(in the rows, 128 means zero)
Each path is a new rotation, seen through one point. The rows after it are directions, each followed by how far the rotation turns it, in deg/step (0 if it stays put).
Each turn is a multiple of 5 degrees from 10 to 175, or 0.
Each row of a path follows its step; steps can be skipped.
path 1
step 1: [138 107 126 132 135 129 123 144 138 123 135 119 132 123 115 128 147 124
 131 133 128 130 140 120 128 128 132 145 137 119 121 120 133 128 124 124
 129 123 128 130 132 135 132 128 139]
step 3: [120 123 121 137 136 140 125 137 138 116 135 130 128 122 129 130 135 142
 127 125 121 111 135 118 125 117 138 127 135 127 122 127 132 124 125 130
 112 124 124 135 150 138 131 128 131]
step 4: [125 129 122 121 139 123 111 116 125 119 124 132 131 122 133 129 149 129
 140 126 113 122 127 118 137 126 137 126 136 128 113 128 127 142 124 134
 126 124 123 126 122 141 133 118 130]
step 8: [126 135 132 119 134 121 123 127 135 125 126 140 124 128 136 143 130 127
 120 121 121 112 137 109 122 117 126 127 139 109 118 132 135 125 128 118
 131 119 129 138 139 127 133 132 128]
step 14: [132 136 108 133 131 121 126 126 140 129 131 124 124 130 131 131 131 127
 121 125 122 124 141 129 140 125 141 127 146 112 132 135 128 134 111 121
 133 128 130 140 124 131 127 125 144]
step 20: [127 121 115 144 133 141 132 138 130 120 136 122 116 133 128 131 133 128
 124 136 122 107 134 116 144 132 123 128 126 120 133 128 135 118 129 130
 128 133 133 130 129 133 128 113 141]
step 23: [120 124 136 125 137 123 121 128 129 126 127 121 121 132 133 140 127 117
 127 120 123 121 135 116 135 135 130 142 124 123 117 130 116 119 112 131
 116 131 119 120 111 141 130 126 136]
step 24: [120 126 121 143 129 125 112 141 141 121 141 118 129 126 134 133 134 126
 123 140 118 121 118 137 121 135 131 138 137 113 123 131 123 120 125 128
 117 132 126 126 118 124 129 136 128]
step 28: [119 114 143 134 135 133 123 130 136 125 124 119 129 131 116 130 137 110
 131 128 120 135 129 117 123 127 124 129 130 118 134 123 132 108 121 117
 125 135 134 130 118 136 118 129 137]
Speeds:
[128 125 130 129 134 129 129 127 124 128 129 129 124 128 127 125 129 124
 129 127 128 126 129 127 129 130 126 126 126 128 126 125 126 131 127 124
 132 133 129 121 124 129 128 123 126] -> 135
[126 126 133 129 131 129 129 126 130 129 130 127 129 126 127 129 127 130
 125 125 130 130 129 123 127 127 123 131 122 128 126 129 126 125 127 124
 128 126 125 131 133 132 130 127 130] -> 145
[127 128 126 130 128 129 129 125 128 126 133 131 125 131 127 128 126 128
 127 128 124 123 126 129 127 129 124 128 130 133 128 126 130 124 131 129
 130 124 130 127 133 130 128 130 122] -> 80
[127 125 125 131 127 134 129 131 128 132 129 126 128 122 128 125 128 128
 126 129 129 127 131 131 128 131 126 129 130 123 129 122 129 129 125 128
 126 128 130 131 132 127 127 127 125] -> 170
[125 128 126 131 129 130 131 129 124 130 127 135 123 129 128 133 126 124
 129 125 132 128 129 128 127 128 131 125 128 127 132 130 131 125 123 130
 127 128 128 130 128 130 128 129 131] -> 125
path 2
step 0: [136 136 133 129 134 126 116 130 136 125 113 123 124 134 121 137 124 131
 117 126 128 135 136 125 143 134 119 132 119 137 125 127 117 135 119 143
 125 140 122 134 138 143 118 133 128]
step 1: [142 124 129 130 118 121 130 132 133 126 125 125 116 134 133 123 109 118
 119 129 122 120 129 123 134 143 124 129 129 127 141 117 126 134 129 125
 122 110 130 124 134 107 124 125 125]
step 3: [133 125 129 121 133 127 121 123 125 138 136 113 127 128 124 127 111 122
 132 142 133 131 129 109 124 136 131 141 129 145 136 128 127 145 127 123
 121 131 132 137 134 134 131 131 140]
step 6: [137 124 125 142 135 144 135 122 124 122 132 123 132 117 134 138 115 117
 115 113 124 135 125 116 124 124 128 135 119 126 139 119 123 125 123 124
 130 143 140 131 129 131 124 128 131]
step 11: [124 141 129 126 121 137 121 131 134 138 122 126 128 121 130 137 111 144
 136 132 122 133 135 130 129 117 139 131 121 128 130 119 127 136 123 131
 116 125 142 132 130 126 138 145 140]
step 18: [135 131 122 133 130 129 133 125 138 125 122 123 124 123 119 122 122 129
 117 128 124 140 123 126 130 136 126 129 115 141 122 135 139 142 126 139
 132 126 120 132 155 133 128 123 142]
step 24: [137 120 135 140 122 124 132 127 112 131 128 121 126 129 151 144 115 133
 123 119 123 137 134 124 125 128 127 133 116 127 134 127 136 124 122 131
 134 138 125 124 138 118 138 131 132]
step 26: [124 130 121 123 115 118 122 134 134 123 126 130 128 134 132 138 109 133
 125 118 110 132 127 128 135 142 133 132 131 138 123 132 131 137 123 123
 114 119 130 134 133 121 139 113 134]
step 27: [137 133 116 124 139 131 123 136 127 135 111 122 111 120 126 135 123 135
 118 137 139 139 139 136 135 126 137 133 104 127 132 133 128 129 124 128
 129 125 133 121 126 124 128 126 128]
Speeds:
[127 130 124 128 131 127 129 126 122 125 129 129 129 132 129 131 126 129
 126 130 132 128 128 131 126 129 126 128 127 129 133 130 130 125 129 125
 132 128 133 125 125 127 126 124 128] -> 100
[127 128 123 127 129 127 128 131 131 126 124 127 124 129 126 128 132 129
 130 127 130 127 130 129 122 126 126 129 131 126 124 125 126 129 129 124
 131 132 123 125 128 125 126 128 130] -> 140
[126 129 125 126 128 133 126 129 126 128 127 132 127 127 128 132 132 127
 127 132 129 125 123 124 126 128 133 127 125 124 128 129 127 133 131 126
 129 128 131 130 129 129 130 126 129] -> 45
[134 129 129 123 127 126 126 129 128 126 128 125 131 123 129 129 130 129
 124 126 132 126 128 128 126 127 127 125 131 124 134 128 133 127 130 129
 126 130 127 129 130 126 130 127 125] -> 95
[127 127 127 128 125 124 126 129 122 130 126 131 128 125 126 132 126 129
 128 129 127 131 128 130 126 126 122 126 124 128 123 124 128 130 129 129
 123 128 128 128 125 128 128 127 124] -> 25
[127 124 130 129 129 127 129 128 129 132 133 130 127 129 125 129 127 128
 126 135 126 129 132 133 123 129 127 130 131 126 132 128 128 128 132 128
 130 129 125 128 131 130 133 131 129] -> 55
[129 127 129 128 128 127 132 130 127 129 120 127 129 132 128 128 125 131
 132 129 130 131 126 129 127 130 127 127 130 128 131 132 126 134 127 129
 128 124 127 130 133 125 129 126 126] -> 45
path 3
step 3: [134 133 131 120 125 114 123 125 127 135 133 122 144 139 129 122 140 118
 117 126 109 126 133 115 124 139 133 110 122 131 132 130 117 121 122 124
 134 123 123 135 125 138 119 133 135]
step 9: [119 137 112 120 117 121 119 114 129 136 138 121 144 135 127 128 132 123
 126 122 124 127 133 124 127 140 138 129 117 123 117 119 126 130 110 136
 117 122 123 123 119 134 123 120 132]
step 12: [121 131 114 120 125 118 126 109 110 134 140 125 138 132 121 134 138 137
 121 123 128 117 119 131 126 135 134 139 118 131 120 126 124 123 119 133
 127 122 119 123 137 124 122 127 142]
step 14: [122 131 122 130 142 131 123 121 131 131 132 118 141 124 135 122 137 126
 121 131 125 133 125 124 119 140 135 124 117 135 111 125 129 114 120 111
 134 128 136 124 132 136 113 118 140]
step 15: [123 129 122 127 131 122 124 106 110 135 131 119 148 128 125 139 128 122
 114 123 136 122 128 122 137 138 130 130 130 131 126 136 125 128 119 129
 135 114 136 134 134 128 120 115 134]
step 16: [120 127 126 137 135 131 131 126 123 128 124 123 142 110 136 113 122 136
 114 107 137 134 121 124 122 143 132 117 140 132 133 132 121 130 124 121
 127 116 132 127 128 124 128 122 134]
step 18: [125 132 124 135 120 116 119 109 108 121 131 126 139 124 138 137 126 127
 123 128 146 125 118 127 133 137 133 126 141 127 125 125 125 121 113 132
 139 120 127 132 128 116 135 133 127]
step 19: [127 127 129 146 131 126 123 129 122 117 126 123 141 109 143 111 122 125
 119 116 128 134 114 131 123 126 127 131 133 126 124 121 125 111 121 116
 129 130 127 121 127 118 129 130 137]
step 25: [131 118 119 136 127 137 136 132 121 130 133 136 133 122 133 107 143 121
 126 122 136 124 118 130 132 123 132 116 126 133 107 126 136 119 126 111
 132 128 126 116 131 129 135 126 135]
Speeds:
[126 127 129 130 124 123 125 128 126 128 128 129 132 128 124 132 131 127
 128 128 131 125 125 132 124 126 127 128 126 128 130 133 127 132 124 130
 129 130 130 128 124 131 125 129 127] -> 125
[129 130 131 126 127 126 123 127 128 128 129 129 122 126 130 126 129 132
 131 128 135 126 127 130 128 129 129 128 130 131 129 127 126 130 131 129
 128 125 122 126 128 126 126 131 133] -> 60
[128 129 124 127 125 127 135 130 127 128 129 128 127 126 126 124 128 131
 130 122 125 126 129 131 126 128 130 129 128 130 128 132 125 130 129 132
 126 127 128 125 131 128 129 127 126] -> 90
[123 125 133 132 129 129 131 123 124 131 125 132 127 124 126 125 124 128
 124 129 128 127 128 126 128 127 125 129 130 127 128 128 129 131 127 128
 124 127 125 125 126 128 129 131 126] -> 125
[128 123 126 127 127 126 125 127 128 128 124 126 131 130 126 131 126 128
 131 126 128 129 123 128 131 129 128 129 131 127 130 129 126 129 129 126
 124 127 123 130 131 126 134 125 127] -> 125
[125 128 130 133 124 130 131 129 126 128 126 125 130 131 130 130 130 130
 128 128 127 127 129 124 128 132 130 126 131 132 130 128 127 130 132 129
 135 130 126 131 125 126 130 130 125] -> 140
